One turn moves each row of this set onto another row. After a few examples, where does it send each row asked below?
J_427: [-10  -5 -12  16  -6 -30  -5   1   0  44  12   2   3 -16 -13 -19  -8  -8
  33]
J_219: [  3  20   5  18  -1 -27 -24  -8  -2  45   6   3  23 -24  -7  -7  -2 -17
  23]
J_545: [ -8  -9  20  14  -6  25   1  22 -22  -5 -16  -3  -4  22 -13  24   8 -26
  -1]
J_54: [  3 -14  20   6  13  11 -20  16 -29 -27 -21  15  -3  -2  22  13  13 -20
   8]
J_706: [  3   1   9  16  -1  25  -7  20  -7 -28 -15   9   1  -5  11   0  16 -23
 -13]
J_25: [ -7  -1 -17  17  -4 -28  -8   1   5  36  12   5   6 -26  -4 -27  -4  -6
  29]
J_8: [-20  -2   7  -3 -16 -18 -25  23  -1  62  -8  15   7 -13  -6 -11   7  10
  24]
J_279: [ 11   2  24  14   8  11  -6   5  -2 -24 -10   9  -2   3   6   6   2 -33
 -10]
J_526: [-20  -6 -25  19 -15 -15  -5  17  -7  43   6   1   6 -21 -10 -22   4   1
  32]
J_741: [-18  -7 -16  18 -12 -22  -3  10  -7  49   8  -2   4 -13 -17 -16  -3  -3
  35]
J_844: [ -8  -6   7  16  -9  33  -2  32 -19 -16 -20   1   0   7  -1  11  19 -19
  -7]
J_353: [-19   1   0  -2 -16 -14 -26  26   1  55  -8  18   9 -23   2 -19  13  12
  21]
J_538: [-13  -3 -25  19 -10 -19  -8  11   0  36   8   4   7 -30  -3 -30   3  -1
  28]
J_293: [-12   5   3  -2 -11 -20 -30  18   9  49  -5  21  10 -27   7 -23  11   8
  17]
J_106: [ -3  -7  22  -8   9  -3 -20  19  -5 -30  -1  14 -16  -1  18  11  -6 -24
  -3]
J_503: [ -8  12   6  17  -9 -20 -18   0 -14  57   2  -5  21 -11 -20   3  -1 -12
  30]
J_682: [-22 -17  20  -8  -4   9 -13  34 -24 -11  -7   2 -19  18  -1  28  -2 -17
   8]
J_235: [-23 -13   7  -6  -7  18 -17  44 -23 -21 -10   6 -14   4  11  16  10 -11
   2]
J_956: [-17  12  -8  19 -18  -6 -19  17 -21  55  -3  -7  24 -17 -15  -1  13  -4
  29]
J_304: [ -6 -20  21   5   8  15 -16  22 -38 -17 -25   8  -5  10  10  24  13 -18
  14]
J_849: [  1  22  -8  19  -6 -17 -26   3  -2  34   3   6  27 -38   4 -19  11  -9
  17]
J_672: [-11  17 -16  20 -16  -4 -23  19 -14  41  -3   1  28 -33  -2 -14  20  -2
  21]
J_112: [-10 -12  29  -9   7  -4 -16  19 -13 -16  -2   8 -20  16   3  24 -12 -25
   6]
J_855: [ -1 -19  28   4  12   8 -16  13 -34 -17 -22   9  -7  12  10  24   7 -23
  13]
J_934: [-12  -6   8  -7   0  10 -20  35 -11 -33  -6  12 -14  -8  22   5   8 -15
  -4]
J_118: [-13   0  13  -4 -10 -26 -26  12   5  61  -4  16   5 -13  -6 -11   0   4
  24]
J_892: [  4 -16  26   5  16   5 -18   9 -28 -23 -20  14  -6   5  17  18   6 -24
  10]
J_829: [ -8   4  12  -4  -7 -28 -28  10  11  53  -3  20   7 -20   2 -18   3   4
  20]
J_823: [ -4 -18  16   7   8  18 -18  23 -35 -24 -24  11  -3   1  19  16  17 -17
  10]
J_131: [  4  -5  30  12   5  10  -1   6 -10 -10 -11   2  -5  20  -9  22  -3 -33
  -3]

J_8 moves to J_353
J_706 moves to J_279
Where do these go?
J_106 moves to J_112
J_855 moves to J_304
J_526 moves to J_538
J_956 moves to J_672

One turn moves each row of this set onto another row. After a few examples, where does it send each row asked below?
J_474: [ 19  34 -24  22  13   6   5 -17 -12   0   9  -9  13 -19  10  21 -11]
J_310: [  7  12   3 -19 -11   7 -12  17  11   7 -25  -3  -5 -19 -22  11  -3]
J_811: [ 10  -5   3   7  14   0   2 -12 -22  15  -4 -15  31  29   8  15 -16]
J_581: [ 18   5  -8 -15  12   1 -19  11 -12  17  30 -13  -5  38  10  13  24]
J_461: [-12 -15 -28  -3   1   3  19  24   6  -4  -7   6  17 -26  -7   8  20]
J_611: [ 27  -2 -24 -16 -16   4 -25  -9  -8   6  10  -7   7   4  28 -11  13]
J_212: [ 42  20 -23   8  16  13   3 -23  -8  11  -1   6   9 -12  -3 -15  21]
J_788: [ 10   0  -1  15  14 -10  10 -15 -14 -35 -14  -1  19  13  -2  27  16]
J_690: [  5  -1 -25 -43   4  10   1   2   9  -6  15 -15   5 -13   2   8  25]
J_93: [  5 -11 -14  -3 -21   6  19 -24 -30   3  20  -5  13 -17  14  -2  21]
J_386: [  7  34  -4  24  -9   0  21   7  -2  -9 -25   6  -2 -10 -19  22   7]
J_334: [  9  -4   4 -11  -3 -11  16  28  -4   9  17 -18  29  25 -10  -1  27]
J_547: [ -8  12 -16 -10 -29  16 -12 -14   3 -13  11 -16  -8  -3  19   0   6]
J_399: [ 14 -28 -21  -9  19  -9   3   6  -2   3  13  19 -23   2 -31  24   8]
J_627: [ 42  17  -7   1  24  -2   5   6  -7   6 -12  -1  13  30 -15  13  33]
J_156: [30 -5  8  7 -5  0 12 -2 -9  3 10 14 45 -5 10 12 10]
J_947: [  7  -2   9   5  -4  -5 -24  17 -23  28  10   5  15  12 -28  27  -3]
J_858: [ -4   5 -18  -5  28  -1   2  22  -1  -2  -2  -7 -36  12 -10  26 -11]
J_55: [ 13 -17   4   0 -26  -5  13  -9 -36  18  -7   7  14  20  -8  -6   2]
J_783: [ 25  11   2  19  16 -15  10   4 -28  13  15  -3 -18  32   4   8 -14]
J_388: [ 21  -5  24   9  20  -3 -10   0   8  12  13  -4 -20  14 -31  16   8]
J_139: [-21   7 -24 -12  14  -7  -7  12  10  -8  32  12  -4  24 -18  10   7]
J_209: [ 29  22  -5 -19 -14 -13  17   1  -3  14  16 -16  24  -6   8 -16   1]
J_747: [ -2  13 -16  26  21   5 -24  13   3  21  -1   7  -4 -24 -19   4  11]
J_938: [ 22  -9   3  30   2 -13   8 -16 -18   0  15  14 -12 -17 -22  23  -6]
J_375: [-15  -4 -29  17   4   6  12 -15 -30   4  19  16  18   4 -24  24  -4]
J_948: [ 17  23  -9  24  23 -20 -10  -5  -1   5  30   6  18  15  -2 -13   1]
J_718: [  7   4 -18  25  19  -8  22  -1   6  12  11   5 -30  -3 -32  -8   7]
J_556: [-19 -11 -26  -8   8  15  10 -21 -11 -26  -3 -15  -2  -2 -16   8  23]
J_345: [  0   6 -16  -7 -18  32   4 -26 -13  11   1 -26  12  22   3  -3   6]
J_508: [ -3  -4  25 -23 -23   7  -3   3  -4  10   4 -27  11  -1  -1   8  10]
J_37: [  3  18 -11  27   2  17  31  -6  -4  -1  16 -12  22 -15  -8   0  31]
J_629: [ 19   5   7  -4   9 -12 -11  22 -17   5  12   1 -29  21  -1  32 -14]
J_378: [  5   7   9 -11 -11  17  -4  26  20   6  18   9   0  -7  -4  15  36]
J_483: [  0   2 -15  -7   1  26  15  -6   5  29 -13 -11   6 -24   0 -17  19]
J_820: [ 23  -1 -25  23  28  -1  17 -10 -34   8   3  10 -12   9   4  18 -14]
J_154: [  5  10 -28 -18 -33  10   0  12 -13  26  -7 -25   2   8  -4  -7   0]
J_995: [  4   6 -20  23  35  16   3  -4 -14   2  -3   0 -34  -5  -2  22  -1]
J_31: [ -2   5 -22 -14  -5   8 -11  31   5  33  -2  17 -20   3   4  12   1]
J_679: [ 18   8 -37 -12  -7   8 -13  -4  -8   4 -15 -29  19 -17   6  -1  -3]
J_764: [  8  -9   6   1 -10   3   5  13  -9   9 -14  29 -11  32  -5  15  31]
J_333: [  8  13 -29   6  -6 -23  10  26  -9 -16  -2  13 -20   1  -5   9  35]
J_548: [ 19  21  -5 -20 -17 -22  -5   9  -5 -16  30 -10 -11  16  -4  -7  20]
J_929: [ 25  -2  -5   3  21 -30  19  -3  -3  -6  18  -5   3  18 -32  11 -15]
J_916: [-32   6 -34  18  -4   0  10   7 -14  -4   6 -11 -20 -14   5  11   5]

J_483 moves to J_690
J_386 moves to J_333
J_310 moves to J_548
Where do these go?
J_154 moves to J_611
J_139 moves to J_947
J_474 moves to J_916
J_37 moves to J_461
J_820 moves to J_995
J_938 moves to J_718

One turn moves each row of this set onto another row. After a few examples, where does it send each row asked below?
J_282: [ 12 -11 -25 -13   3   0 -22 -15  13 -19 -12 -12 -37]
J_691: [ 16  40  -6   9  -3 -21  -4  -6  -6 -18   4  12 -26]
J_615: [ 18  -8 -46  -2   8 -11 -15   0   2 -15  -5 -10 -29]
J_464: [ 13 -11   1  14  13  -5  -4  -1  31 -15  -5   2  15]
J_492: [ -6 -22  -4  23  30   7 -14 -13  -3   9 -19  -5  -7]
J_299: [  4  43  -7  -7  -9  -6 -11  -7  14 -16 -12   1 -13]
J_647: [ -2 -24 -11 -16 -12   2  21 -15 -20 -26  17  10 -22]
J_969: [ -2  27  18  15  -7 -15  18  -6   0  -7 -10   0  10]
J_340: [ -1  32  17  15   2 -15  23  -2  -7  -3 -11   4   5]
J_89: [-20 -15 -28 -22  -9   7  25   8 -15  -5  -3   9 -19]
J_608: [-12 -15 -12 -39   2  18  23  -5  -3 -16  -2   2 -14]
J_779: [  0  27  18  14  -1 -17  20  -2   3  -7  -9  -2  11]
J_848: [  6 -26 -11 -21  10  -7  31   3  -8 -23  20   3 -21]
J_30: [ -5 -21  -4  28  28   5 -12 -16 -13   9 -15   0 -12]
J_177: [ -2 -22  -4  27  35   2  -9 -10  -9  10 -14  -2 -11]
J_662: [ -5 -20 -12  26  28   4 -12 -11  -9  10 -17  -4  -4]
J_801: [ 10  43 -18  -4   3 -15  -4   7  14 -13  -7  -1  -8]
J_868: [ -2  31  22  12   2 -12  22  -4  -4  -4 -12   4   3]
J_979: [  2  13  17   5  25  18   3 -17 -12   1 -16  31 -19]
J_560: [-13 -30  -6 -14 -15  -4  22  -4  -9 -19  10   8 -32]
J_145: [ 10  15  -5  15  33   4  13   4 -21   7  -9  32  -9]
J_119: [ -6 -30 -15 -12  -3 -13  29  11  -6 -16  14   6 -27]
J_641: [ 11   3 -33  -7   8   3 -15 -15 -20  -9 -11   6 -49]
J_704: [-20 -18 -15 -32   1  10  27  10  -1  -7  -6   4 -24]
J_987: [  7  -8 -11  25 -11  -2 -13 -14  10 -14  -4  10  18]
J_997: [ 17  38   8   0   8 -19  -2  -4   9 -20   2   7 -31]
J_533: [ 18   0 -25 -15  29  -2  -6  -1  -3  -9 -11  -1 -51]
J_225: [ -8 -11 -36 -27   0   9  27   5 -18 -12   4   5  -5]

J_969 moves to J_340
J_647 moves to J_225
Where do these go?
J_492 moves to J_30
J_464 moves to J_979
J_641 moves to J_615
J_119 moves to J_704
J_691 moves to J_801

